Look-ups in named tables: a row name and a column name give one cell, copied from the table.

bef:
           kati     mim     fiv     sut    pesa     zag  vekunu
badovap  75.874  42.233  73.195  43.307  45.218  38.628  99.566
vib      97.395  91.299  59.562  27.189  22.759  72.022  78.580
rom      48.384  46.448  72.109  29.728  41.745  46.604  93.535
bupon    66.609  54.466  77.644  27.427  74.859  36.594  71.376
motok    49.497  51.744  73.696  40.613  13.026  43.759  53.796
zab      71.879  51.005  80.225  34.258  20.622  35.659  89.590
pur      75.400  32.697  90.408  68.275  51.466  26.984  96.324
mibatar  65.050  54.308  93.425  52.740  20.617  53.418  68.023

mibatar, vekunu: 68.023
bupon, pesa: 74.859
bupon, sut: 27.427
bupon, vekunu: 71.376
zab, pesa: 20.622
vib, vekunu: 78.580
pur, fiv: 90.408
badovap, kati: 75.874
bupon, fiv: 77.644

big.csv
,munid,vef
volubu,206,172
ral,87,127
karivo,39,168
mekotas,148,105
tum,19,68
bip,186,72
guduluz,12,113
dituzad,160,65

munid of guduluz: 12
vef of tum: 68
vef of karivo: 168
munid of karivo: 39
munid of dituzad: 160
vef of guduluz: 113
vef of ral: 127
munid of ral: 87
munid of mekotas: 148
munid of volubu: 206
vef of mekotas: 105
vef of dituzad: 65
vef of bip: 72
munid of bip: 186
vef of volubu: 172
munid of tum: 19
Which row has the largest munid? volubu

baz.csv
,suf,maz,mip
vif,63175,17096,82113
lupa,84752,53078,38534
kidif,84980,53659,40897

What is the mip of kidif in baz? 40897
What is the mip of vif in baz? 82113
What is the suf of kidif in baz? 84980
What is the mip of lupa in baz? 38534
What is the maz of lupa in baz? 53078
What is the suf of lupa in baz? 84752
What is the maz of vif in baz? 17096
What is the suf of vif in baz? 63175
What is the maz of kidif in baz? 53659

Table godeg
,fub,zapos,nevu,ves,tibepe,vozetem,zemor,bub,foveze,nufus
fasoz,4.9,7.6,5.2,2.1,4.9,3.1,7.1,5.2,4.5,7.7
malomib,5.7,6.7,4.5,6.7,6.8,4.3,7.1,4.5,4.9,7.9
tuf,4.8,7.6,6.2,4.2,3.8,4.7,7.3,4.8,3.8,7.8
mugeri,4.8,7.3,5.0,7.0,5.0,4.3,4.7,4.0,5.0,5.9
nanise,4.8,7.0,5.2,6.4,5.3,4.3,5.2,4.0,4.6,4.8
tifezi,4.8,7.6,5.7,4.1,3.7,4.3,7.9,4.9,4.5,8.0
fadorup,4.8,7.6,4.3,6.4,4.9,5.9,5.2,2.2,4.5,5.4
simug,4.8,7.6,5.8,4.2,3.8,4.8,7.1,4.7,3.6,7.8
razuse,4.8,7.1,5.2,6.4,5.3,4.3,5.2,4.0,4.6,4.8
zikopi,4.8,7.6,5.7,3.9,3.8,4.3,8.0,4.8,4.5,8.6
tos,4.8,8.2,3.6,7.6,5.8,4.3,5.8,4.2,6.2,7.8
rav,4.8,7.6,5.9,3.9,3.9,4.2,8.0,5.1,4.5,8.2

What is the nevu of zikopi in godeg? 5.7
What is the zapos of tos in godeg? 8.2
What is the nufus of fadorup in godeg? 5.4
What is the ves of tifezi in godeg? 4.1
What is the vozetem of tifezi in godeg? 4.3
What is the vozetem of tos in godeg? 4.3
What is the zapos of zikopi in godeg? 7.6
Row with the largest foveze: tos

malu =
|  | sigani | tov | datip | sevolo | zazure | lubizi | zib | poso | vog |
|---|---|---|---|---|---|---|---|---|---|
| kug | 0.292 | 0.603 | 0.422 | 0.445 | 0.507 | 0.755 | 0.478 | 0.293 | 0.600 |
| buveruz | 0.334 | 0.503 | 0.405 | 0.435 | 0.623 | 0.713 | 0.449 | 0.308 | 0.498 |
| fubofu | 0.403 | 0.434 | 0.448 | 0.522 | 0.687 | 0.604 | 0.453 | 0.415 | 0.363 |
| difun | 0.505 | 0.426 | 0.398 | 0.506 | 0.693 | 0.568 | 0.399 | 0.491 | 0.346 |
| romise | 0.794 | 0.367 | 0.465 | 0.484 | 0.523 | 0.337 | 0.438 | 0.774 | 0.263 |
| duv | 0.390 | 0.434 | 0.429 | 0.474 | 0.695 | 0.639 | 0.459 | 0.390 | 0.373 |
| besar | 0.270 | 0.581 | 0.436 | 0.478 | 0.564 | 0.718 | 0.490 | 0.285 | 0.559 |
| rosomef | 0.345 | 0.472 | 0.437 | 0.479 | 0.685 | 0.644 | 0.475 | 0.342 | 0.416 |
| lag | 0.432 | 0.494 | 0.360 | 0.401 | 0.644 | 0.709 | 0.422 | 0.404 | 0.410 |
| rin | 0.276 | 0.609 | 0.471 | 0.475 | 0.437 | 0.705 | 0.498 | 0.279 | 0.685 |
| nered | 0.817 | 0.357 | 0.476 | 0.485 | 0.492 | 0.297 | 0.440 | 0.824 | 0.277 |
| bur | 0.734 | 0.374 | 0.404 | 0.491 | 0.665 | 0.430 | 0.403 | 0.720 | 0.237 |

tov of nered is 0.357
tov of duv is 0.434
poso of bur is 0.720
lubizi of besar is 0.718
datip of romise is 0.465
lubizi of kug is 0.755
datip of rosomef is 0.437
datip of duv is 0.429
zazure of duv is 0.695
poso of duv is 0.390
tov of kug is 0.603
zazure of nered is 0.492
zazure of bur is 0.665
sevolo of difun is 0.506
zib of besar is 0.490
tov of buveruz is 0.503
zazure of romise is 0.523
lubizi of romise is 0.337
Which row has the largest poso? nered

zin =
columns: meras, bonot, lalu, nilazu, neni, sopazig
piz: [-0.012, -0.133, -0.023, 0.827, -0.889, -0.237]
dis: [-0.012, 0.097, -0.023, -0.206, -0.664, -0.237]
kisimo: [-0.130, -0.107, -0.134, -0.206, -0.664, -0.237]
fot: [-0.012, -0.047, -0.023, -0.206, -0.664, -0.254]

What is the meras of kisimo in zin? -0.130
What is the meras of dis in zin? -0.012
What is the meras of piz in zin? -0.012
What is the neni of piz in zin? -0.889
What is the bonot of kisimo in zin? -0.107
What is the lalu of fot in zin? -0.023
What is the lalu of dis in zin? -0.023
What is the neni of fot in zin? -0.664
What is the nilazu of fot in zin? -0.206
What is the bonot of fot in zin? -0.047
What is the sopazig of kisimo in zin? -0.237

zin.csv
,kan,dig,pok,muk,kibip,disegev,geliver,teves,nedute
fif,155,157,155,167,162,72,163,138,62
diput,141,133,132,136,123,98,146,144,95
movu,110,122,117,106,113,110,100,118,115
bup,140,139,146,136,144,137,141,131,143
retu,158,152,148,177,147,135,151,138,142
finide,108,105,123,107,107,44,100,104,36
fepo,153,150,146,157,152,251,147,145,242
vor,113,116,109,112,119,117,99,108,100
zanoze,168,146,144,156,129,111,150,143,87
fal,123,121,136,115,115,109,126,123,118
bil,127,140,134,120,132,147,126,137,142
feposad,178,185,172,200,165,146,184,153,148
vevut,112,124,110,97,135,151,107,123,137

What is the kibip of bil in zin? 132
What is the muk of retu in zin? 177
What is the muk of diput in zin? 136
What is the nedute of feposad in zin? 148
What is the kibip of fal in zin? 115
What is the dig of finide in zin? 105
What is the teves of vor in zin? 108
What is the nedute of finide in zin? 36
What is the teves of finide in zin? 104
What is the teves of retu in zin? 138
What is the nedute of fepo in zin? 242

nenasev:
        datag  lereser  piparan  fimup  butizaf  setobob
debav   63040    24725    37918  74745    42885    40416
fimaf   59471    91013    79334  57285    52063    35090
fegof   56614    51130    55412  50886    42110    50063
rop     80761    61404    43910  72933    42802    26083
memugi  52167    72416    67336  64045    58402    43806
zaveb   49888    53792    47559  54624    52680    49066
nusa    38597    69385    84294  57804    60118    55873
lut     55733    39585    43159  50690    52402    44589

What is the lereser of fegof in nenasev? 51130
What is the setobob of memugi in nenasev? 43806
What is the lereser of zaveb in nenasev? 53792
What is the butizaf of nusa in nenasev? 60118
What is the lereser of memugi in nenasev? 72416
What is the piparan of memugi in nenasev? 67336
What is the butizaf of zaveb in nenasev? 52680
What is the fimup of lut in nenasev? 50690
What is the setobob of zaveb in nenasev? 49066
What is the lereser of nusa in nenasev? 69385
What is the datag of fegof in nenasev? 56614
What is the piparan of debav in nenasev? 37918
What is the datag of rop in nenasev? 80761
What is the piparan of nusa in nenasev? 84294

